Each row has a name. Each piece below is followed by the name of the row it came from, unless a question asks for something else. Each question is about the rows just above it.

M: [ -28   49  109    8 -103 -105  -99  -38  -49   69   19   56  -60    4
  -34 -111   13  -64   -8  -30  -34  -26  -72 -110  -46   11   34   80
  101  -70  -32   69   35  -13   65  -85   13   79  -67  -67 -105   54
  -93  -85 -105  -87   -2 -107  -70  -18  -77  -78   60    4]
T: [  -5   11  -34  -72  -83  -46   88  -71    5  -10  -20   91  -66 -102
  -66  -79   28  -52    9   18  -56  102   33  -51  -89  -60  -66   -6
   87   -9   86  -72  -33   40   30  -10  108  -63  -25   47  -43  -17
  -97   22   95    5 -106    6  -70   59  -74  -36   73   31]
A: [  92  -30   37  -91   21  -29   67  100   53   59  -86  -38   -8  -71
  -46   46  -46  -20   72  -71  -11    9   59   35   74   19   72   59
  -12   24   58   79   96  -82   53   -9  -87    2    1   29  -42   61
  -96 -101  -17  100   37    8   -6   -8  -77   58  -23   28]
Q: [ -52   12   18   50   35  -40  -93   89  -73  -88   70  -12 -110   43
   40  -40  -98   91  110   40   50   74  -85   92   32  -26  -25  -73
  105  -39  -64  -27  -28  -79  -38  -18  -54  -97   83    6  -82   57
   80  -33  -58   63   39  108  -47  -56  -27  -52  -10   27]
What is the next entry after [-49  69  19]? -> [56]
What is the next entry after [-52   9  18]? -> [-56]

